The same turns and mirrors carry the whole set onto itself, and each row onto the other rows of its family. Which rows share a family with each named row? Give them in list order.
These 18 rows form 3 families of 6 rows each.
Q680: [-3.06 +2.45 +1.89 +1.40 -1.13 +1.41 -0.01 +0.31 -1.25 +0.70 -0.77 -3.01 +0.26 +3.35 +0.33 -0.34 -0.81 -0.96 +3.36 -1.39 -0.71 -1.34 -0.98]
Q692: [+1.83 -1.24 -0.47 -1.66 +0.12 -0.88 -1.78 +0.21 -1.59 +0.60 +0.46 +1.16 +0.89 -2.41 +1.93 +0.35 -0.35 -0.64 -1.66 +1.42 +0.92 +1.54 -1.01]
Q770: [-2.92 +2.59 +1.01 +2.18 -0.71 +0.89 +0.52 +0.79 -0.52 -1.14 -0.52 -2.51 +0.63 +2.75 +1.06 +0.54 -0.07 -0.81 +2.68 -2.30 +0.76 -2.77 -0.85]
Q624: [+0.28 -0.29 +1.16 +1.64 +0.02 -1.00 -0.54 +1.36 -1.24 +0.33 +1.44 -1.12 +0.56 +3.16 +1.35 -0.17 +2.26 +0.95 +4.51 -2.32 -1.52 +0.18 -1.00]
Q619: [-1.78 -0.68 -0.71 -1.81 -2.73 +0.58 +0.79 +1.35 -2.06 -0.03 -1.58 +0.09 +0.59 -2.20 +1.83 +0.81 -1.20 -1.33 -2.95 +0.44 +1.25 +0.59 -0.25]
Q679: [-0.87 -0.82 +0.58 -3.78 -1.81 -1.15 +1.39 -0.58 -0.85 -0.15 +1.18 -1.70 -0.47 -1.84 +1.70 -0.01 +0.03 -1.30 -2.66 +0.21 +0.30 +0.95 +2.84]
Q185: [+1.51 -0.16 -0.75 -2.20 +0.73 -1.94 -0.94 -0.39 -1.42 -0.56 +1.75 +1.46 +1.10 -1.90 +0.85 -0.24 +0.41 +0.16 -2.08 +1.46 +0.79 +1.21 +0.41]
Q184: [-0.57 +1.03 +1.24 +2.39 +0.35 -0.64 -1.55 +0.71 -1.90 +0.79 +0.00 -1.10 +0.91 +3.19 +0.30 -0.50 +0.47 +0.45 +4.58 -1.40 -1.80 -0.19 -1.31]
Q82: [-1.40 +0.25 +2.42 +0.76 +0.10 +0.97 +0.84 -1.30 -0.17 +0.40 +1.29 -2.68 +1.87 +3.14 +1.55 -0.43 +2.46 +0.81 +2.72 -2.15 -1.34 -2.65 +1.37]
Q361: [-1.79 -0.65 -0.44 -2.16 -3.37 -0.55 -0.12 -0.09 -0.90 -0.33 -1.10 +0.18 +0.00 -1.01 +1.38 -0.97 -0.48 -1.93 -3.91 +0.88 +1.71 -0.27 -0.12]
Q551: [+0.12 -1.74 +1.09 -3.92 -1.27 +0.03 +0.87 -1.15 -1.98 +0.45 +1.21 -1.27 +0.62 -2.80 +1.68 +0.08 +0.70 -1.06 -2.50 -0.06 -0.84 +0.66 +1.38]
Q617: [-0.84 +0.63 +2.70 +0.88 +0.47 +1.58 +0.25 -0.48 -1.34 +1.15 +1.09 -3.23 +0.80 +3.61 +0.54 -1.12 +0.63 +1.26 +2.92 -1.72 -2.15 -1.06 +1.24]
Q4: [-2.27 -0.17 -1.38 -1.76 -2.79 -1.25 +0.24 +0.74 -0.93 +0.18 -1.31 +1.28 +1.22 -1.12 +1.76 +0.52 -0.42 -1.40 -2.29 +1.79 +1.81 +0.99 +0.01]
Q285: [+0.12 +0.28 +0.94 +2.68 +0.59 -1.58 -1.75 +0.44 -0.05 +0.16 +0.42 -1.21 +0.81 +2.84 +1.91 +0.24 +1.34 -0.17 +4.40 -1.86 -0.47 -1.19 -0.76]
Q134: [-1.59 +0.68 +2.38 +0.36 -0.57 +2.72 +1.50 +0.09 -0.14 +0.93 +1.56 -3.18 +0.92 +4.11 +1.53 -0.57 +1.54 +1.14 +2.18 -1.72 -0.49 -1.48 +0.52]
Q100: [+1.00 -1.01 -0.86 -1.57 -0.97 -2.26 -1.93 -0.22 -1.58 -0.93 +0.35 +1.71 +0.30 -1.67 +0.88 -1.24 +0.53 -0.95 -2.76 +0.95 +0.94 +0.52 -1.01]
Q341: [-2.42 +2.91 +1.10 +1.14 -1.10 +0.88 +0.08 +0.96 -0.79 -0.36 +0.40 -2.15 +0.13 +3.00 +0.84 +0.32 +0.32 -1.34 +3.74 -1.64 +0.70 -1.16 -2.94]
Q20: [+0.51 -2.10 +0.59 -3.02 -1.74 -1.11 +0.00 -1.06 -1.15 -0.46 +1.16 -0.82 -0.48 -1.43 +1.36 -1.55 +0.82 -0.64 -3.77 -0.11 -0.05 +0.16 +1.84]

Which other rows belong to the same family as Q680? Q184, Q361, Q617, Q100, Q20
Which other rows belong to the same family as Q770? Q692, Q619, Q82, Q551, Q285

The same turns and mirrors carry the whole set onto itself, and each row onto the other rows of its family. Which rows share a family with each named row? Give them in list order.
These 30 rows form 5 families of 6 rows each.
Q943: [-0.15 -0.05 -0.18 +0.15 -0.75 +1.36 +3.65 +0.75]
Q620: [+1.00 -1.32 +0.12 +0.94 +2.27 -2.36 +1.92 +1.28]
Q725: [-4.15 -2.16 -0.19 -0.50 +0.10 -0.26 -0.13 -0.54]
Q728: [-2.33 -2.90 +0.61 -2.11 -0.05 -1.71 -1.06 +1.80]
Q43: [+1.19 -2.63 -0.53 -0.38 +1.46 -2.26 +0.45 +2.77]
Q506: [-0.23 +0.41 -1.78 -0.11 -3.01 +0.45 +2.28 +0.88]
Q200: [+1.01 -1.41 -0.73 +0.02 +2.18 -3.07 -0.68 +0.46]
Q878: [-3.09 -1.26 +0.74 -0.74 -0.75 +0.83 -0.53 -1.29]
Q902: [-1.46 -2.30 -0.84 -1.52 +0.17 -2.98 +0.42 +3.27]
Q301: [-0.30 -2.98 -0.15 -2.06 +0.16 -2.07 -1.07 +2.64]
Q212: [-2.83 -0.43 +1.16 -0.37 +0.89 -0.26 -1.04 -1.33]
Q207: [+1.58 +0.06 +1.00 +1.13 -0.17 -1.67 -1.21 -0.79]
Q438: [-0.10 -0.38 -0.58 -1.38 -3.22 -1.27 +1.82 +2.68]
Q349: [+0.45 +0.86 +0.23 +0.91 +0.13 -0.88 -0.80 -2.12]
Q870: [-0.39 -0.39 +0.04 +0.29 -0.15 -0.55 -2.33 -1.66]
Q718: [+1.04 +0.15 -0.34 -1.02 -2.57 +0.16 +2.67 +1.71]
Q403: [+0.40 +1.39 -0.05 +0.28 -1.70 -0.80 -0.56 -1.59]
Q439: [-2.27 -0.96 -0.17 -0.80 -0.35 +1.05 -1.16 -1.95]
Q23: [-1.76 -2.97 -0.82 -1.36 -2.27 -1.75 -0.26 +2.51]
Q222: [-0.33 +1.25 +0.90 -0.21 +0.12 -0.46 -0.92 -2.01]
Q404: [-0.62 -0.60 -2.22 -0.62 -0.75 +0.64 +3.89 +0.96]
Q288: [-0.09 -1.72 -0.75 -1.15 +2.36 -3.13 +0.39 +1.74]
Q561: [-1.99 -0.89 -0.54 +0.69 +0.96 +0.23 +3.87 -0.10]
Q982: [+0.24 -2.28 -0.68 +0.04 +2.75 -2.43 +0.68 +1.13]
Q827: [-2.66 -1.12 +0.28 -0.37 +0.18 +1.73 +0.88 -1.53]
Q180: [+0.85 -0.36 -0.28 +0.07 -3.82 -0.51 +0.42 +0.91]
Q631: [-1.13 -2.56 +0.17 -1.84 -1.02 -2.74 -1.05 +2.64]
Q127: [-1.13 -1.59 -1.18 -0.21 -0.11 +0.89 +3.98 +1.10]
Q505: [+1.15 +0.48 -0.75 -0.45 -3.12 -0.98 +2.04 +1.53]
Q873: [+0.41 -1.62 -1.54 +0.08 +0.90 +0.09 +3.92 +1.36]

Which other rows belong to the same family as Q902? Q943, Q43, Q506, Q212, Q870
Which other rows belong to the same family as Q827? Q728, Q200, Q438, Q403, Q873
Which other rows belong to the same family as Q222? Q301, Q718, Q439, Q404, Q288
Which other rows belong to the same family as Q180? Q620, Q725, Q207, Q23, Q561

The same turns and mirrors carry the whole set onto itself, and each row onto the other rows of its family. Which rows share a family with each named row? Give them in list order.
These 40 rows form 5 families of 8 rows each.
Q921: [+0.82 -1.14 -0.31 -4.26 -1.69 +0.52 +1.11 +0.83]
Q34: [-2.39 -0.96 +1.19 -1.80 -0.33 +3.47 +0.62 +0.60]
Q84: [-3.90 -1.45 +3.05 -0.39 -3.12 -0.39 +2.28 -1.87]
Q388: [-3.92 -1.16 +2.80 +0.23 -1.89 +0.18 +2.57 -2.19]
Q555: [-3.06 -0.33 +2.55 -4.12 -2.22 -1.70 +0.24 -0.61]
Q248: [-0.83 -1.48 +0.62 -1.73 -3.68 -2.52 +2.84 -2.09]
Q472: [+0.89 -0.91 -0.56 -3.68 -0.40 +1.08 +1.39 +0.52]
Q136: [-3.81 -2.57 +2.19 -0.20 -2.07 +1.53 +1.91 -2.43]
Q808: [+0.51 +0.85 +3.08 -0.19 -1.15 +0.00 +1.22 -1.03]
Q203: [-0.20 -1.37 +0.85 -2.10 -3.90 -1.81 +3.50 -2.09]
Q123: [+0.03 -2.19 +0.81 +0.58 -1.31 +2.02 +2.89 -1.89]
Q177: [+1.02 +0.05 -0.51 -3.88 -1.55 +0.32 +1.00 +0.12]
Q926: [-2.87 -0.99 +1.61 -1.97 +0.38 +2.48 +0.14 +0.69]
Q910: [+0.77 -0.08 -0.42 -3.90 -2.08 +0.22 +1.38 +0.96]
Q227: [-2.76 -3.62 -1.01 -2.47 -2.37 -0.21 +3.24 -0.09]
Q811: [-2.95 -0.39 +2.96 -3.55 -2.63 -1.16 -0.34 -0.02]
Q641: [+0.21 -2.34 +0.05 -0.57 -1.54 +1.94 +3.89 -1.80]
Q995: [-3.54 -3.16 -0.57 -3.87 -2.40 +0.70 +2.45 -0.36]
Q514: [-1.69 -0.17 +1.36 -2.50 +0.52 +3.25 +1.05 -0.22]
Q659: [-3.09 -0.14 +1.68 -4.62 -2.23 -1.29 +0.77 +0.46]
Q10: [+0.76 -1.00 +1.51 -2.23 -3.38 -2.14 +3.05 -1.30]
Q932: [-3.79 -2.21 -1.10 -3.63 -2.24 +0.62 +1.93 +0.44]
Q441: [+0.55 +1.22 +2.63 -0.80 -1.57 +0.32 +0.46 -1.43]
Q848: [-3.61 -3.53 -0.14 -3.23 -1.99 +0.37 +3.18 +0.02]
Q773: [+0.76 -0.11 +3.59 -0.45 -1.33 +0.06 +1.72 -1.80]
Q163: [-2.25 -0.85 +1.87 -2.34 +0.11 +3.17 +0.83 +0.72]
Q550: [-0.02 -2.00 -0.07 +0.05 -1.29 +2.37 +3.37 -0.80]
Q802: [-3.26 +0.18 +3.61 -3.32 -2.76 -0.27 +0.40 +0.05]
Q329: [-1.34 -2.18 +1.16 -1.52 -4.10 -2.58 +2.62 -1.14]
Q399: [-0.69 -1.35 +1.32 -2.30 -3.22 -2.79 +3.08 -1.95]
Q689: [-0.10 +1.39 +3.17 -0.40 -1.34 +0.49 +1.49 -1.38]
Q401: [-3.85 -2.26 +2.92 -0.15 -1.45 +0.45 +2.26 -2.32]
Q989: [-4.09 -2.36 +3.01 -0.17 -2.00 +0.37 +2.59 -1.55]
Q509: [+0.71 +0.22 +0.31 -3.89 -1.48 -0.81 +1.76 +1.02]
Q946: [-0.06 -1.91 -0.47 -0.53 -0.92 +1.83 +3.95 -1.37]
Q311: [-2.99 -3.70 -0.73 -3.66 -2.19 +0.21 +2.12 +0.03]
Q52: [-3.28 +0.01 +2.43 -3.45 -2.01 -1.26 -0.26 +0.40]
Q684: [-0.32 +1.31 +3.48 -1.62 -1.23 +0.89 +0.37 -1.31]
Q346: [+0.21 -2.52 -1.13 -0.75 -0.80 +0.99 +3.24 -1.44]
Q72: [-3.81 -1.30 +0.95 -1.86 -0.16 +2.81 +0.60 -0.08]

Which other rows belong to the same family as Q514? Q136, Q932, Q773, Q802, Q329, Q509, Q346
Which other rows belong to the same family as Q689? Q34, Q177, Q641, Q399, Q989, Q311, Q52
Which other rows belong to the same family as Q910? Q248, Q808, Q811, Q995, Q163, Q401, Q946

